In the rows, zero is written as 128.
The same turns and mirrors carry the whole set onto itself, and each row onto the other rows of its family. Which rows share a family with each named row? Give them in list order.
These 15 rows form 3 families of 5 rows each.
q602: [137 120 119 129  94 145 111 152 124 126 157 121  98 120 154  93 140]
q823: [130  99 136 149 144 141 126 102 122 144 111 136 119 104  84 144 151]
q610: [121 156 127 114 136 106 135 123 150  98 104 128 148 129 148 129  96]
q209: [120  95 115 157 128 141 138 126 143 142  99 134 115  99  94 144 143]
q879: [127  95 125 154 140 142 127 117 135 138 108 134 112  91  85 135 143]
q22: [125 156 130 112 144 108 127 122 150  94 108 127 141 119 141 119  92]
q446: [135 125 128 126  87 141 121 139 111 140 152 125 110 151 162 119 154]
q7: [119  97 120 155 126 140 145 119 136 150  99 137 123 115 100 158 151]
q656: [144 123 137 122  99 142 109 129 101 135 162 122 108 143 153 107 154]
q810: [125 100 133 150 135 139 137 103 121 150 105 139 125 120  96 159 156]
q290: [130 157 140 110 149 107 120 112 139  94 113 128 145 122 137 118  97]
q969: [131 121 116 131  84 142 123 155 125 133 151 125 105 137 161 108 145]
q42: [144 123 133 125 104 144 101 140 110 128 164 121  99 125 147  95 145]
q393: [130 160 143 109 148 107 125 107 135 100 113 128 150 135 141 130 102]
q916: [125 158 135 111 138 106 133 114 143 102 106 128 152 139 149 135 102]

Which other rows belong to the same family as q209? q823, q879, q7, q810
Which other rows belong to the same family as q969? q602, q446, q656, q42

The same turns and mirrors carry the whole set onto itself, and each row onto the other rows of its family. Which rows share a family with each named row? Give them in list order.
These 32 rows form 8 families of 4 rows each.
q999: [174  99 130 104 131 154 138 148 130 118 145]
q552: [186 114 135 113 124 153 142 134 145 110 135]
q281: [145 118 145 160 107 134 144 131 162 128 157]
q447: [ 97  90 127 159 108 123 127 124 121 107 109]
q350: [181 107 144 114 136 167 125 144 127 109 127]
q38: [134 123 111 101 121 145 107 141  90 131 129]
q162: [108  99 140 173 128 128 119 127 117  99 102]
q868: [138 111 140 173  96 130 140 109 141 122 153]
q199: [184 120 132 138 122 161 128 143 155 113 135]
q211: [184 122 137 114 131 161 123 140 119 105 140]
q762: [159 105 140 150  95 135 159 131 148 125 152]
q724: [141 117 157 165  93 145 146 127 151 132 141]
q66: [139 125 103 110 135 127 110 127  86 115 117]
q515: [137 124 103 110 117 151 109 132  83 124 128]
q818: [111  99 144 167 132 116 115 119 126 106 100]
q381: [183 110 137 113 110 165 124 132 140 106 131]
q978: [125 124  97 107 119 135 102 128  99 113 110]
q338: [177 117 138 116 131 171 130 154 126 104 125]
q153: [138 113 157 175 108 126 143 120 137 119 154]
q443: [138 109 148 169 103 131 137 111 139 137 157]
q985: [108 115 119 154 133 120  98 135 122 115  96]
q880: [ 97 110 134 162 135 112 116 141 115 109 117]
q120: [132 129 112  95 114 135 128 136  90 116 118]
q740: [104 118 133 164 124 120 104 128 138  98 107]
q934: [141 121 120  98 117 149 104 132  85 117 116]
q79: [118 109 107 109 117 120 118 136  90 125 108]
q208: [176 127 135 112 131 160 113 147 146 104 133]
q636: [145 116 141 175 124 130 138 114 157 134 142]
q132: [ 94 112 130 154 123 119 123 136 119 111  96]
q991: [137 131  99 117 125 159 107 140 100 124 103]
q89: [137 117 151 153  98 118 157 115 144 126 146]
q107: [100 108 149 170 115 123 110 122 120 110 107]

Which other rows belong to the same family as q818? q38, q868, q338
Which other rows belong to the same family as q999? q447, q636, q991
Which other rows belong to the same family as q281? q552, q978, q132
Which other rows belong to the same family as q162? q350, q515, q443
Which other rows belong to the same family as q107? q211, q153, q934
Which other rows belong to the same family as q199? q762, q985, q79

The same turns and mirrors carry the whole set onto itself, and each row onto the other rows of its family. Which rows share a family with each named row? Give them in list order.
These 36 rows form 9 families of 4 rows each.
q186: [116 122 142 108 112  87 127 161 146 138]
q44: [130 127 141 110 118  89 124 156 147 146]
q405: [122  94 125 120 121 118 110 106 127  92]
q404: [128  92 135 119 119 139 106 101 134 111]
q282: [130 115 141 114 108 102 112 161 148 139]
q718: [117 135 148 143  97  87 158 128 104 166]
q348: [115  86 128 106 118 134 109 117 133 107]
q576: [120  99 129 133  94 115 122  78  87 130]
q532: [122  95 128 109 128 123 113 114 137 100]
q301: [138  82 138 106 114 128 116 120 134 108]
q274: [113 139 139 130  91  79 160 121  97 159]
q926: [125  90 125 124 130 131 110 117 127 105]
q317: [125 107 131 144  98 132 136  80  95 118]
q726: [116 111 149 118 120  98 125 167 142 138]
q617: [120 114 144 110 113  91 130 163 145 121]
q253: [108 144 144 130  91  84 163 130 112 153]
q980: [125 106 120 135 103 126 135  76  91 129]
q982: [119 111 126 132 107 118 144  75  90 122]
q650: [124 137 138 132  83  84 153 117 107 168]
q406: [117 113 136 138  94 128 144  81  86 138]
q750: [107 142 133 134  83  96 144 116 104 171]
q458: [117 113 154 106 106  92 127 155 151 146]
q270: [125 126 144 107 102 108 137 159 151 147]
q247: [123 114 124 148 108 120 141  79  89 134]
q666: [117 134 146 146  80  92 153 121  97 158]
q34: [125  92 142 106 134 125 113 109 138 109]
q649: [115 124 151 124  99  95 124 166 144 143]
q327: [125 109 114 130  96 125 138  79  90 130]
q258: [124  96 133 121 117 134 108 127 141 104]
q944: [112 107 130 125 109 123 141  81  80 128]
q903: [118 134 143 131  81  93 150 140 100 168]
q237: [118 140 128 129  93  87 152 127  92 164]
q662: [111 124 124 141 101 111 144  74  94 126]
q278: [124  88 129 108 124 131 109 122 136 108]
q782: [120 136 141 136  87  88 155 115 100 169]
q744: [118 118 149 110 108  94 128 162 147 148]

Which other rows belong to the same family as q274? q186, q532, q982
Which other rows belong to the same family as q617? q405, q253, q662
Which other rows belong to the same family as q576? q301, q750, q270
Which other rows belong to the same family as q406? q404, q282, q903
Which other rows belong to the same family as q649? q317, q666, q258
Which other rows belong to the same family as q718? q926, q726, q247

The same turns and mirrors carry the whole set onto itself, and each row onto the other rows of its family. Which rows share a family with each named row? Give them in list order.
These 15 rows form 5 families of 3 rows each.
q360: [146 130 119 166 119 154  71 171 136 165 135  90 104 178 128  84 146  97
  94  95 133 117]
q717: [169 127 106 150 134 155  69 133 127 144 148  82  69 135 143 107 108  94
 136 123 146 108]
q629: [117 100 119 110 111 172 139 160 131 153 110 128 132 155 108 126 138  63
 111 120 145 117]
q28: [167 125 138 148 148 137 102 126 137 131 117 127 120 168 113 126  82  98
 156 127 164 111]
q737: [167 136  87 120 110 112 107 166 116 160 162 137 126 159 125  89 145 109
 119  79 150 114]
q48: [146 118 138 161 122 141  76 161 143 163 136 121  96 151 164 105 130 101
  86 113 123 126]
q968: [149 119 105  89 139 182 119 124 123 151 128 126  87 165 100 128  80  86
 143 102 150 109]
q187: [150 141 111 141 125 147  76 132 156 112 133 124 100 167 103 121  75  99
 135 123 180 127]
q877: [137 129 112  91 103 172 117 156 142 145 127 109 140 118 100 120 100  87
  89 130 113 137]
q694: [175 152 109 137 116 163  99 144 142 127 116 122 108 153  73 126 104 119
 155 124 137 140]
q176: [130 121 102 117 109 175 109 176 100 193 131  94 103 149 136  93 110  69
 105 116 127 131]
q997: [139 157  97 117 118 105  87 140 112 125 157 154 118 133 114  94 119  88
 143 110 147 127]
q646: [107 111 121  90 132 170 115 151 136 154 125 111 147 157  96 103 101  63
  93 109 144 104]
q643: [154 145 109  88 122 118 120 126 108 128 151 124 141 146 121  99 130  70
 109  83 133 107]
q587: [179 128 128 145 137 152  81 161 140 168 139  88 123 138 112  94 127 126
 105 106  98 108]

Which other rows belong to the same family as q187? q360, q646
Which other rows belong to the same family as q28? q629, q48
Which other rows belong to the same family as q587? q877, q694
Which other rows belong to the same family as q643? q737, q997

The same turns and mirrors carry the whole set onto itself, and each row onto the other rows of its family. Which rows share a family with each named row? Give them in list order.
These 30 rows form 5 families of 6 rows each.
q734: [130 104 127 153 150 159  97 148]
q134: [121 148 114 131 105 165 120 179]
q20: [112 134 145 166 149 175 137 124]
q161: [ 96 115 162 145 122 140 158 161]
q680: [158 152 121 127 131 165 126 131]
q144: [139 133 131 110 150 132 152 160]
q989: [131 110 115 134 108 148 122 189]
q433: [108 137 162 171 103 155 152 153]
q321: [111 140 104 154 101 147 110 158]
q454: [122 121 128 129 163 160 126 180]
q685: [147 144 114 145 129 142 123 112]
q503: [125 116 111 135 108 125 107 165]
q651: [105 124 152 168 118 184 123 144]
q472: [138 119 155 133 140 128 156 120]
q206: [112 153 143 129 107 160 161 169]
q324: [130 120 153 178 150 170 121 137]
q74: [159 136 123 140  93 164 130 136]
q555: [123 106 126 160 140 133 106 178]
q996: [122 126 128 129 143 110 155 141]
q957: [142  99 136 146 159 171 121 158]
q456: [126 117 152 143 133 109 159 156]
q864: [103 112 121 152 159 145 117 167]
q319: [160 111 141 126 144 139 155 135]
q195: [131 146 147 144 147 191 140 138]
q297: [136 138 119 160  88 138 111 155]
q941: [144 140 128 138  91 137 131 121]
q112: [118 115 150 132 109 143 167 176]
q212: [128 128 154 159 112 193 143 145]
q46: [161 134 136 151 127 130 131 116]
q465: [ 94 146 145 150 105 146 162 147]

Which other rows belong to the same family as q472? q734, q161, q503, q651, q941
Which other rows belong to the same family as q433? q324, q555, q456, q297, q46
Which other rows belong to the same family as q321? q20, q685, q996, q864, q465

The same turns and mirrors carry the whole set onto itself, and each row onto the other rows of its family. Which rows share a family with each named row? Give them in list order.
These 40 rows form 10 families of 4 rows each.
q90: [168 139 113 166 120 130 156 116 106 107 120 127 152 163 180]
q215: [157 117 129 116 125 150 173 134 128 113 120 146 152 144  86]
q207: [155 117 126 120 128 157 170 138 121 109 124 144 151 149  84]
q150: [174 112 117 108 147 166 113  92 123 145 110 113 173 132 135]
q126: [167 116 114 108 153 165 120  89 113 147 107 119 176 125 136]
q886: [143 164 113  99 136 140 114 129 123 114 160 161 129 158 156]
q436: [164 137 119 167 136 127 157 117 106 101 122 129 153 165 180]
q592: [154 122 122 119 131 151 175 141 125 113 122 139 151 143  85]
q582: [169 139 108 168 130 134 155 118 112 101 121 129 152 160 182]
q313: [171 121 116 113 153 171 112  91 123 149 109 124 174 127 136]
q534: [175 123 111 108 150 166 115  90 120 147 108 121 180 128 138]
q964: [165 140 110 164 134 129 161 115 110 108 119 126 147 166 183]
q109: [145 161 118 101 124 137 111 127 124 122 164 161 134 160 158]
q730: [165 136 114 164 132 131 162 114 111 105 114 134 155 163 182]
q191: [176 113 109 109 154 167 115  96 120 145 110 116 173 124 136]
q892: [153 118 124 114 123 150 174 141 120 108 120 144 155 136  91]
q466: [169 137 115 170 133 135 158 114 107 112 115 136 150 161 184]
q407: [156 121 128 128 132 153 174 144 122 112 121 151 152 139  88]
q673: [152 115 118 120 126 157 173 142 126 107 120 145 150 138  91]
q224: [169 144 108 169 132 127 155 111 108 113 119 129 143 165 178]
q564: [170 119 112 109 157 166 115  87 126 146 107 117 166 131 130]
q619: [142 161 112  97 127 148 113 130 125 121 163 166 139 155 156]
q550: [170 121 110 106 154 165 119  90 123 146 108 114 175 128 134]
q723: [172 133 116 171 137 129 159 117 110 111 121 131 154 164 180]
q364: [167 140 115 168 125 129 159 118 108 110 121 138 154 166 181]
q575: [147 157 118 100 132 142 109 131 123 120 163 165 140 160 164]
q271: [140 163 113 102 124 147 108 128 116 122 164 158 136 158 157]
q225: [175 117 117 105 148 160 120  87 121 150 108 121 175 127 133]
q117: [141 155 112 103 129 143 108 137 123 119 165 158 133 151 160]
q314: [150 116 127 122 130 150 172 144 127 112 122 148 152 144  89]
q612: [167 116 114 109 155 165 117  90 124 151 111 123 176 127 142]
q61: [160 122 122 124 127 154 175 142 124 109 126 149 155 146  88]
q394: [174 113 118 113 151 167 117  91 125 149 107 122 180 132 134]
q231: [148 159 117 100 132 149 111 134 121 119 162 168 133 158 156]
q180: [170 142 119 164 129 124 159 111 112 105 121 134 152 164 183]
q971: [148 158 114  99 128 143 107 135 121 123 165 160 136 160 154]
q467: [142 155 119  97 130 140 108 133 123 113 163 156 135 156 161]
q787: [157 125 118 121 131 149 175 136 119 112 116 145 149 137  85]
q721: [154 119 126 116 128 152 171 141 123 115 121 152 158 139  88]
q556: [145 163 111  97 131 142 114 132 120 120 164 155 132 161 159]

Which other rows belong to the same family as q215? q109, q225, q180
Which other rows belong to the same family as q90? q150, q892, q467
Which other rows belong to the same family as q271? q207, q126, q436
Which other rows belong to the same family as q971? q534, q730, q314
Which other rows belong to the same family as q313? q466, q407, q231
Which other rows belong to the same family as q592? q964, q550, q556
Which other rows belong to the same family as q224? q886, q564, q787
Which other rows belong to the same family as q191? q582, q673, q117

